50 stands for zero in the data rows.
Here are some numbered points:
{52, 68, 41, 28, 32, 55, 57, 44, 39, 59, 62, 70, 49, 26, 56, 55, 67, 57, 48, 50, 63, 42, 75, 60, 58, 33, 97, 58, 52, 55, 56, 55} 0
{19, 51, 52, 50, 28, 57, 45, 44, 54, 71, 52, 76, 49, 70, 59, 49, 29, 46, 60, 60, 43, 48, 45, 51, 73, 42, 47, 59, 44, 52, 69, 63} 1
{48, 52, 45, 42, 46, 44, 52, 57, 50, 67, 48, 60, 49, 54, 59, 50, 38, 47, 53, 52, 49, 51, 51, 53, 58, 40, 52, 55, 57, 46, 56, 55} 2
{57, 60, 68, 47, 38, 49, 54, 38, 49, 48, 33, 68, 60, 24, 56, 51, 60, 64, 60, 57, 67, 41, 57, 43, 35, 40, 58, 53, 34, 59, 57, 38} 3
{45, 53, 64, 59, 48, 55, 58, 43, 57, 52, 41, 54, 45, 72, 42, 44, 30, 41, 59, 51, 53, 57, 37, 30, 40, 61, 32, 52, 64, 46, 44, 45} 4
{51, 56, 50, 49, 73, 51, 41, 72, 47, 52, 44, 46, 48, 47, 50, 76, 63, 56, 52, 56, 55, 49, 49, 45, 44, 53, 43, 53, 52, 40, 37, 50} 5
{61, 37, 40, 61, 67, 45, 33, 55, 43, 34, 47, 61, 52, 34, 55, 52, 72, 58, 59, 26, 52, 28, 57, 60, 57, 39, 65, 64, 47, 58, 46, 68} 6
{46, 36, 45, 64, 72, 38, 40, 76, 59, 46, 44, 69, 53, 53, 61, 68, 33, 57, 46, 37, 56, 28, 52, 38, 54, 57, 59, 57, 38, 47, 50, 33} 7
{42, 73, 27, 26, 33, 57, 54, 25, 37, 36, 77, 23, 36, 42, 37, 44, 87, 79, 22, 49, 46, 72, 63, 61, 71, 66, 36, 32, 28, 55, 28, 66} 8
{33, 57, 29, 34, 52, 13, 39, 56, 99, 78, 58, 74, 74, 55, 46, 41, 65, 48, 39, 27, 45, 67, 74, 42, 75, 50, 14,  0, 11, 65, 43, 78} 9
{51, 44, 64, 47, 45, 41, 52, 34, 62, 39, 34, 45, 42, 37, 79, 30, 33, 66, 50, 54, 34, 37, 62, 63, 43, 43, 59, 53, 44, 69, 59, 59} 10
{44, 62, 36, 50, 54,  9, 30, 53, 92, 75, 52, 71, 69, 57, 24, 45, 65, 49, 72, 26, 36, 60, 61, 47, 70, 54, 25,  0, 17, 65, 50, 67} 11
{54, 46, 53, 29, 67, 32, 61, 50, 50, 46, 59, 51, 47, 46, 41, 46, 49, 51, 59, 58, 61, 45, 53, 56, 30, 56, 69, 45, 71, 46, 57, 57} 12
{54, 30, 51, 58, 67, 29, 10, 64, 87, 82, 44, 73, 55, 66, 47, 40, 14, 19, 62, 31, 11, 68, 28, 47, 50, 51, 43, 41, 27, 66, 47, 35} 13
{28, 37, 58, 40, 95, 34, 37, 56, 64, 24, 43, 72, 48, 55, 33, 43, 62, 75, 65, 36, 68, 41, 38, 40, 31, 48, 65, 40, 47, 51, 37, 51} 14
{66, 40, 56, 47, 53, 44, 37, 43, 44, 51, 62, 58, 32, 26, 31, 53, 54, 23, 61, 30, 27, 39, 43, 59, 52, 34, 70, 54, 53, 47, 53, 41} 15
{31, 37, 46, 52, 69, 59, 72, 60, 60, 41, 53, 23, 78, 71, 73, 50, 37, 50, 51, 59, 51, 67, 35, 38, 21, 78, 37, 32, 57, 54, 52, 28} 16
{43, 53, 40, 49, 67, 50, 63, 52, 55, 56, 62, 57, 56, 42, 29, 59, 60, 42, 55, 44, 46, 52, 48, 44, 41, 48, 56, 33, 52, 35, 41, 44} 17
{52, 48, 39, 28, 47, 43, 54, 46, 42, 57, 52, 53, 34, 31, 50, 45, 56, 66, 49, 40, 48, 60, 82, 74, 53, 45, 82, 47, 47, 54, 42, 72} 18
{63, 35, 75, 62, 53, 51, 74, 46, 66, 35, 21, 60, 61, 70, 85, 32,  8, 56, 54, 61, 47, 51, 53, 29, 47, 50, 63, 67, 55, 64, 73, 36} 19
{38, 13, 42, 71, 88, 37, 37, 59, 63, 50, 34, 39, 48, 80, 52, 49, 20, 53, 53, 48, 44, 40, 19, 44, 37, 53, 71, 59, 52, 63, 33, 42} 20
{49, 15, 48, 62, 61, 54, 37, 44, 31, 26, 35, 47, 40, 72, 62, 46, 32, 46, 57, 45, 60, 42, 27, 61, 23, 57, 52, 59, 62, 42, 32, 27} 21
{50, 36, 58, 62, 55, 30, 21, 61, 89, 48, 34, 85, 53, 74, 67, 50, 17, 54, 48, 57, 44, 45, 43, 45, 60, 57, 44, 70, 52, 63, 64, 51} 22
Which point above is nearest to each new point by angle, seen from the average point of the numbered points? Its number follows each.
{54, 67, 40, 52, 41, 67, 42, 46, 40, 55, 66, 34, 39, 53, 40, 50, 63, 38, 40, 62, 38, 67, 45, 58, 66, 49, 19, 35, 40, 48, 46, 48} 8
{48, 65, 51, 65, 36, 42,  8, 50, 63, 51, 42, 83, 54, 60, 44, 54, 59, 42, 40, 61, 32, 69, 35, 46, 72, 44, 29, 67, 10, 49, 44, 40} 13
{61, 24, 55, 53, 61, 45, 39, 36, 55, 40, 47, 37, 38, 55, 51, 36, 34, 42, 66, 37, 54, 50, 47, 51, 34, 37, 43, 55, 61, 66, 35, 49} 21
{39, 27, 49, 34, 53, 33, 65, 57, 69, 52, 57, 38, 43, 80, 68, 29,  0, 44, 51, 51, 39, 56, 57, 44, 61, 51, 63, 41, 68, 63, 64, 87} 19
{45, 68, 61, 52, 51, 46, 61, 55, 53, 65, 52, 79, 73, 56, 29, 47, 58, 43, 64, 52, 85, 58, 42, 29, 30, 56, 15, 31, 57, 39, 53, 26} 4
{59, 77, 43, 45, 37, 61, 51, 49, 45, 58, 63, 41, 60, 31, 31, 56, 77, 55, 30, 48, 42, 71, 54, 46, 51, 47, 38, 24, 33, 51, 49, 50} 8
{42, 46, 53, 48, 43, 43, 46, 58, 51, 66, 50, 72, 51, 58, 50, 45, 43, 43, 58, 51, 47, 36, 47, 46, 48, 48, 49, 57, 65, 37, 56, 45} 2
{67, 82, 61, 43,  8, 67, 57, 43, 46, 78, 50, 33, 44, 19, 35, 52, 69, 21, 49, 64, 37, 84, 47, 61, 81, 54, 25, 16, 44, 41, 70, 67} 8
{42, 79, 38, 48, 52, 55, 55, 51, 32, 26, 73, 46, 62, 32, 35, 68, 99, 63, 45, 53, 62, 64, 50, 46, 51, 49, 38, 53, 44, 19, 40, 56} 8
{48, 22, 56, 71, 67, 47, 22, 51, 46, 12, 40, 56, 65, 60, 65, 35, 40, 58, 36, 44, 54, 69, 39, 43, 61, 70, 54, 46, 32, 63, 39, 32} 21
{62, 56, 58, 37, 56, 42, 45, 41, 58, 67, 52, 53, 22, 51, 41, 47, 24, 39, 32, 42, 50, 38, 64, 74, 43, 48, 64, 38, 60, 56, 49, 53} 18
{70, 82, 57, 52, 37, 63, 35, 29, 45, 45, 56, 38, 37, 39, 47, 64, 69, 47, 35, 57, 41, 60, 42, 67, 53, 60, 39, 48, 44, 52, 48, 33} 8
{35, 33, 38, 54, 42, 49, 59, 46, 47, 34, 37, 42, 49, 71, 62, 46, 49, 77, 47, 64, 57, 30, 64, 59, 55, 54, 61, 46, 55, 51, 38, 73} 10
{55, 60, 45, 67, 50, 64, 72, 55, 37, 63, 61, 28, 62, 54, 38, 66, 51, 42, 41, 49, 46, 74, 31, 42, 49, 60, 30, 41, 58, 56, 44, 36} 16
{40, 49, 38, 57, 60, 36, 44, 43, 70, 25, 27, 68, 60, 55, 54, 37, 57, 85, 44, 64, 53, 36, 64, 45, 58, 49, 80, 41, 34, 62, 35, 63} 14
{44, 43, 39, 37, 57, 42, 51, 41, 49, 93, 61, 43, 46, 64, 41, 36, 36, 30, 47, 54, 44, 60, 52, 57, 46, 59, 40, 34, 45, 65, 37, 38} 13
{50, 38, 53, 56, 61, 31, 38, 59, 63, 54, 43, 60, 65, 57, 44, 44, 27, 36, 47, 40, 45, 54, 22, 28, 55, 50, 52, 39, 49, 57, 53, 43} 13
{65, 61, 61, 53, 27, 60, 31, 33, 32, 45, 47, 35, 45, 49, 46, 57, 59, 53, 37, 62, 51, 58, 45, 64, 36, 47, 29, 60, 39, 39, 50, 36} 8
{50, 36, 57, 35, 63, 52, 93, 50, 56, 59, 40, 38, 39, 69, 62, 37, 17, 42, 57, 64, 51, 49, 68, 49, 43, 42, 64, 50, 80, 46, 60, 59} 19
{60, 64, 61, 45, 43, 26, 49, 43, 60, 36, 52, 62, 46,  6, 39, 57, 77, 39, 75, 21, 48, 30, 62, 56, 40, 36, 68, 44, 48, 44, 59, 44} 15
{63, 49, 49, 53, 73, 60, 46, 36, 40, 59, 81,  4, 36, 58, 30, 55, 57, 41, 34, 45, 36, 69, 29, 68, 46, 72,  6, 29, 37, 65, 24, 24} 8
{46, 64, 49, 26, 51, 54, 78, 43, 30, 28, 52, 24, 42, 43, 53, 40, 73, 80, 39, 70, 63, 46, 70, 63, 49, 58, 61, 50, 53, 53, 61, 58} 8
{48, 17, 29, 64, 77, 38, 30, 54, 51, 19, 48, 39, 52, 67, 58, 53, 36, 68, 38, 38, 31, 43, 44, 51, 44, 63, 79, 61, 42, 57, 33, 57} 20
{47, 25, 38, 57, 58, 31, 20, 88, 65, 60, 45, 69, 51, 87, 72, 47, 16, 47, 45, 61, 38, 44, 51, 53, 66, 52, 37, 70, 38, 50, 43, 53} 22
{43, 74, 44, 46, 39, 75, 60,  7, 39, 51, 48, 44, 45, 27, 22, 46, 72, 46, 44, 54, 68, 54, 50, 72, 49, 56, 41, 43, 31, 47, 34, 43} 8
{48, 49, 56, 37, 47, 46, 41, 42, 49, 56, 61, 60, 43, 52, 29, 46, 68, 57, 58, 35, 65, 30, 53, 61, 50, 39, 70, 39, 51, 46, 48, 55} 0
{36, 28, 34, 61, 73, 38, 52, 59, 74, 63, 47, 39, 65, 99, 47, 54, 18, 46, 45, 58, 56, 71, 37, 35, 41, 80, 20, 39, 51, 62, 28, 56} 16
{48, 28, 41, 65, 44, 32,  0, 42, 66, 49, 72, 80, 36, 55, 35, 37, 40, 42, 40, 30, 19, 24, 57, 53, 76, 47, 65, 69, 28, 54, 45, 71} 15
{61, 42, 62, 48, 52, 50, 62, 43, 22, 23, 43, 22, 48, 52, 51, 46, 47, 60, 57, 54, 52, 52, 43, 58, 36, 32, 69, 39, 69, 46, 38, 46} 21
{54, 79, 39, 40, 53, 49, 45, 57, 43, 72, 68, 43, 54, 36, 26, 61, 73, 58, 26, 57, 45, 64, 45, 62, 75, 51, 35, 20, 23, 57, 51, 41} 8
{38, 48, 38, 62, 44, 46, 41, 44, 52, 48, 54, 61, 62, 71, 63, 48, 52, 76, 38, 63, 50, 45, 61, 40, 60, 63, 44, 61, 58, 61, 53, 59} 1
{42, 39, 35, 36, 59, 49, 55, 51, 51, 54, 77, 35, 47, 62, 53, 56, 39, 46, 39, 72, 53, 57, 46, 51, 48, 71, 39, 68, 60, 41, 41, 62} 16
{42, 40, 52, 47, 52, 55, 42, 46, 59, 69, 46, 57, 41, 49, 59, 46, 33, 45, 52, 42, 61, 43, 63, 65, 42, 55, 45, 47, 60, 59, 47, 34} 21
{48, 54, 35, 24, 45, 55, 63, 76, 43, 73, 52, 54, 29, 41, 56, 76, 71, 57, 49, 46, 46, 27, 60, 54, 60, 39, 72, 89, 64, 33, 58, 60} 0
{37, 29, 19, 31, 67, 33, 88, 77, 55, 58, 73, 37, 61, 46, 62, 73, 68, 65, 43, 51, 53, 40, 70, 49, 24, 53, 45, 44, 61, 40, 59, 78} 12
{38, 73, 38, 47, 45, 54, 35, 39, 36, 55, 60, 31, 43, 41, 37, 61, 84, 70, 29, 57, 46, 56, 54, 59, 68, 56, 33, 39, 35, 49, 30, 64} 8
{54, 46, 31, 75, 56, 46, 17, 42, 47, 62, 77, 22, 23, 60, 36, 61, 34, 41, 18, 49, 28, 54, 44, 66, 52, 81, 50, 39, 39, 49, 24, 47} 8
{42, 52, 50, 45, 53, 47, 32, 41, 45, 52, 62, 77, 33, 41, 37, 43, 63, 51, 45, 34, 72, 31, 58, 62, 54, 41, 80, 42, 53, 53, 38, 62} 0
{43, 46, 40, 55, 51, 44, 42, 54, 60, 48, 46, 63, 72, 65, 66, 45, 29, 73, 34, 62, 52, 39, 53, 50, 50, 61, 59, 57, 50, 81, 43, 55} 22
{47, 24, 56, 46, 26, 58, 52, 46, 48, 36, 43, 61, 43, 37, 56, 51, 57, 64, 48, 59, 51, 46, 55, 46, 67, 51, 67, 64, 37, 42, 59, 62} 0
{46, 62, 42, 44, 41, 48, 75, 50, 62, 66, 44, 49, 48, 36, 58, 51, 52, 73, 46, 57, 49, 45, 70, 49, 54, 53, 76, 55, 52, 51, 66, 76} 0
{47, 27, 50, 65, 60, 52, 57, 41, 31, 38, 37, 53, 45, 69, 65, 52, 41, 55, 54, 53, 54, 41, 51, 48, 27, 67, 68, 65, 71, 39, 34, 27} 21
{41, 49, 47, 54, 55, 40, 51, 55, 75, 75, 54, 67, 74, 66, 50, 51, 21, 43, 58, 57, 61, 63, 32, 31, 45, 54, 15, 51, 53, 64, 47, 32} 4
{52, 57, 46, 43, 41, 62, 53, 66, 45, 63, 49, 51, 29, 31, 54, 78, 72, 50, 44, 46, 51, 31, 60, 52, 47, 33, 70, 76, 66, 26, 43, 54} 0
{62, 65, 87, 50, 19, 61, 41, 44, 49, 21, 12, 87, 70, 28, 56, 34, 52, 59, 70, 46, 61, 63, 33, 23, 56, 36, 60, 70, 42, 49, 75, 50} 3
{46, 55, 41, 42, 51, 47, 53, 61, 58, 65, 63, 33, 53, 63, 49, 49, 51, 51, 34, 47, 48, 66, 62, 51, 66, 65, 29, 31, 37, 61, 45, 64} 8
{62, 44, 50, 52, 39, 58,  8, 51, 54, 70, 63, 73, 31, 37, 30, 52, 45,  0, 73, 32, 24, 42, 41, 53, 66, 35, 54, 68, 48, 43, 51, 47} 15
{55, 38, 63, 44, 53, 56, 57, 50, 31, 32, 44, 23, 32, 51, 50, 50, 50, 45, 61, 59, 52, 47, 27, 65, 23, 58, 70, 62, 67, 42, 47, 51} 21
